In the data rows, zero lies at 4.5, halfway between 4 and 5.
Here is a table of points, one per row:
array([2, 2, 4, 5, 6, 4, 3, 7, 7, 7, 1, 6, 5, 2, 9, 4, 4, 0, 5, 6, 2, 9,
       1, 4, 8, 5, 4, 5, 2, 7, 6, 6])
array([4, 6, 2, 3, 4, 3, 6, 7, 8, 4, 3, 5, 2, 5, 4, 9, 5, 3, 5, 6, 5, 6,
       4, 5, 4, 4, 2, 7, 3, 3, 3, 3])
array([3, 4, 5, 2, 2, 6, 3, 7, 4, 5, 5, 3, 1, 5, 9, 2, 4, 6, 4, 3, 5, 7,
       7, 5, 4, 2, 5, 4, 6, 1, 4, 5])
array([2, 6, 4, 5, 3, 4, 7, 5, 3, 2, 3, 3, 4, 2, 6, 7, 3, 5, 3, 0, 5, 6,
       6, 4, 3, 2, 5, 2, 2, 7, 3, 6])
array([5, 4, 5, 3, 7, 5, 4, 2, 5, 5, 3, 3, 4, 6, 5, 3, 5, 3, 5, 6, 6, 7,
       4, 6, 4, 4, 3, 4, 8, 4, 6, 6])
array([4, 6, 3, 5, 5, 3, 5, 5, 4, 4, 6, 4, 3, 2, 2, 2, 4, 4, 3, 5, 6, 2,
       5, 5, 3, 3, 4, 5, 5, 2, 4, 8])
array([3, 6, 5, 5, 7, 5, 5, 3, 2, 8, 4, 5, 5, 3, 4, 4, 5, 6, 5, 6, 7, 7,
       0, 4, 2, 4, 5, 5, 5, 5, 4, 3])
array([5, 2, 5, 6, 6, 5, 4, 5, 3, 3, 6, 1, 7, 5, 1, 6, 4, 5, 3, 5, 9, 3,
       4, 4, 3, 5, 5, 3, 6, 3, 5, 0])
array([7, 4, 4, 6, 4, 7, 5, 4, 6, 0, 4, 3, 7, 4, 4, 8, 6, 7, 4, 7, 4, 2,
       3, 6, 8, 5, 4, 2, 5, 3, 8, 6])
array([4, 3, 4, 4, 7, 5, 2, 2, 6, 5, 3, 6, 9, 7, 4, 6, 4, 7, 4, 5, 5, 3,
       7, 3, 3, 6, 6, 3, 0, 3, 6, 2])
array([3, 3, 4, 5, 6, 3, 7, 7, 3, 2, 3, 6, 8, 3, 3, 3, 3, 3, 4, 6, 1, 5,
       4, 4, 4, 9, 2, 5, 4, 3, 6, 4])
array([3, 6, 3, 5, 6, 3, 1, 4, 3, 5, 4, 7, 5, 6, 2, 5, 2, 6, 4, 5, 7, 6,
       6, 7, 6, 5, 3, 5, 5, 4, 3, 3])
array([2, 5, 8, 4, 4, 6, 2, 5, 4, 4, 6, 4, 3, 3, 4, 7, 4, 5, 3, 1, 3, 4,
       5, 2, 6, 3, 7, 5, 6, 6, 1, 3])
array([5, 3, 5, 3, 7, 5, 8, 5, 7, 5, 3, 6, 6, 3, 9, 5, 2, 7, 3, 6, 3, 5,
       2, 2, 7, 8, 3, 7, 5, 6, 3, 4])
array([5, 3, 4, 5, 4, 3, 6, 3, 2, 4, 7, 4, 5, 7, 6, 9, 5, 3, 7, 4, 2, 5,
       7, 7, 5, 5, 3, 4, 6, 2, 2, 4])
array([3, 6, 4, 2, 8, 9, 4, 6, 2, 4, 6, 4, 0, 5, 4, 3, 3, 2, 6, 4, 3, 3,
       5, 6, 5, 3, 4, 4, 4, 7, 5, 3])
array([5, 3, 4, 4, 4, 4, 1, 5, 6, 9, 6, 6, 8, 6, 3, 5, 6, 4, 2, 2, 5, 4,
       3, 6, 5, 2, 6, 3, 5, 4, 6, 8])
array([3, 4, 6, 6, 2, 5, 7, 2, 4, 6, 7, 4, 3, 3, 5, 4, 6, 3, 4, 5, 6, 5,
       5, 4, 3, 3, 7, 6, 1, 2, 2, 5])
array([3, 3, 5, 4, 1, 5, 5, 1, 4, 3, 3, 7, 5, 5, 5, 6, 6, 1, 4, 4, 4, 2,
       7, 2, 4, 4, 4, 5, 4, 5, 4, 6])
array([4, 6, 4, 6, 6, 3, 3, 5, 8, 6, 6, 3, 5, 6, 5, 2, 3, 8, 6, 6, 3, 2,
       4, 2, 6, 4, 4, 7, 4, 9, 4, 6])
array([4, 8, 7, 2, 5, 3, 4, 5, 3, 3, 3, 3, 3, 8, 1, 6, 4, 6, 5, 4, 2, 4,
       3, 6, 6, 4, 6, 6, 3, 5, 7, 5])
array([4, 3, 3, 5, 3, 4, 6, 5, 5, 6, 5, 4, 4, 4, 2, 4, 7, 4, 6, 6, 4, 4,
       4, 3, 4, 7, 1, 3, 8, 6, 5, 4])
array([4, 5, 5, 3, 2, 0, 4, 3, 6, 5, 6, 4, 0, 3, 7, 1, 5, 5, 4, 3, 5, 4,
       4, 5, 4, 6, 7, 4, 6, 6, 4, 3])
array([6, 3, 3, 5, 2, 5, 1, 4, 5, 4, 7, 6, 1, 5, 5, 5, 5, 6, 3, 5, 3, 4,
       3, 3, 2, 4, 5, 6, 0, 6, 4, 4])
array([7, 3, 3, 5, 5, 2, 8, 6, 3, 5, 3, 3, 4, 4, 5, 4, 2, 6, 7, 2, 5, 4,
       5, 4, 5, 3, 4, 4, 7, 3, 7, 5])
array([6, 5, 4, 2, 3, 7, 7, 5, 1, 2, 5, 4, 6, 5, 2, 3, 3, 2, 5, 3, 9, 5,
       8, 6, 1, 3, 8, 3, 5, 4, 4, 4])
array([8, 8, 4, 8, 4, 7, 3, 2, 8, 5, 5, 5, 5, 4, 6, 4, 6, 4, 2, 4, 4, 4,
       3, 5, 6, 8, 3, 1, 3, 2, 5, 7])
array([8, 6, 7, 3, 2, 3, 7, 3, 3, 6, 7, 3, 6, 7, 6, 3, 6, 4, 9, 5, 7, 5,
       7, 5, 5, 3, 3, 4, 5, 4, 3, 5])
array([6, 4, 7, 8, 3, 5, 1, 7, 8, 3, 2, 7, 6, 3, 2, 4, 4, 6, 6, 6, 1, 3,
       3, 5, 5, 6, 7, 3, 5, 7, 4, 3])
array([8, 5, 6, 5, 6, 3, 6, 6, 1, 3, 3, 6, 5, 3, 3, 5, 7, 6, 3, 6, 6, 4,
       6, 4, 3, 3, 7, 7, 5, 4, 4, 4])
Along one direction, these points spread out more than along any other. For each point below, how far along it does it lie, from 0 to 99? The average is 50, and the first point in the table lies past the average. One standard deviation of the points above along it is 16.
array([4, 3, 3, 5, 3, 4, 6, 5, 5, 6, 5, 4, 4, 4, 2, 4, 7, 4, 6, 6, 4, 4,
       4, 3, 4, 7, 1, 3, 8, 6, 5, 4]) 55
array([8, 8, 4, 8, 4, 7, 3, 2, 8, 5, 5, 5, 5, 4, 6, 4, 6, 4, 2, 4, 4, 4,
       3, 5, 6, 8, 3, 1, 3, 2, 5, 7]) 67
array([5, 4, 5, 3, 7, 5, 4, 2, 5, 5, 3, 3, 4, 6, 5, 3, 5, 3, 5, 6, 6, 7,
       4, 6, 4, 4, 3, 4, 8, 4, 6, 6]) 48
array([6, 5, 4, 2, 3, 7, 7, 5, 1, 2, 5, 4, 6, 5, 2, 3, 3, 2, 5, 3, 9, 5,
       8, 6, 1, 3, 8, 3, 5, 4, 4, 4]) 12
array([3, 6, 3, 5, 6, 3, 1, 4, 3, 5, 4, 7, 5, 6, 2, 5, 2, 6, 4, 5, 7, 6,
       6, 7, 6, 5, 3, 5, 5, 4, 3, 3]) 48
array([2, 5, 8, 4, 4, 6, 2, 5, 4, 4, 6, 4, 3, 3, 4, 7, 4, 5, 3, 1, 3, 4,
       5, 2, 6, 3, 7, 5, 6, 6, 1, 3]) 46
array([5, 3, 4, 5, 4, 3, 6, 3, 2, 4, 7, 4, 5, 7, 6, 9, 5, 3, 7, 4, 2, 5,
       7, 7, 5, 5, 3, 4, 6, 2, 2, 4]) 38
array([3, 6, 5, 5, 7, 5, 5, 3, 2, 8, 4, 5, 5, 3, 4, 4, 5, 6, 5, 6, 7, 7,
       0, 4, 2, 4, 5, 5, 5, 5, 4, 3]) 50
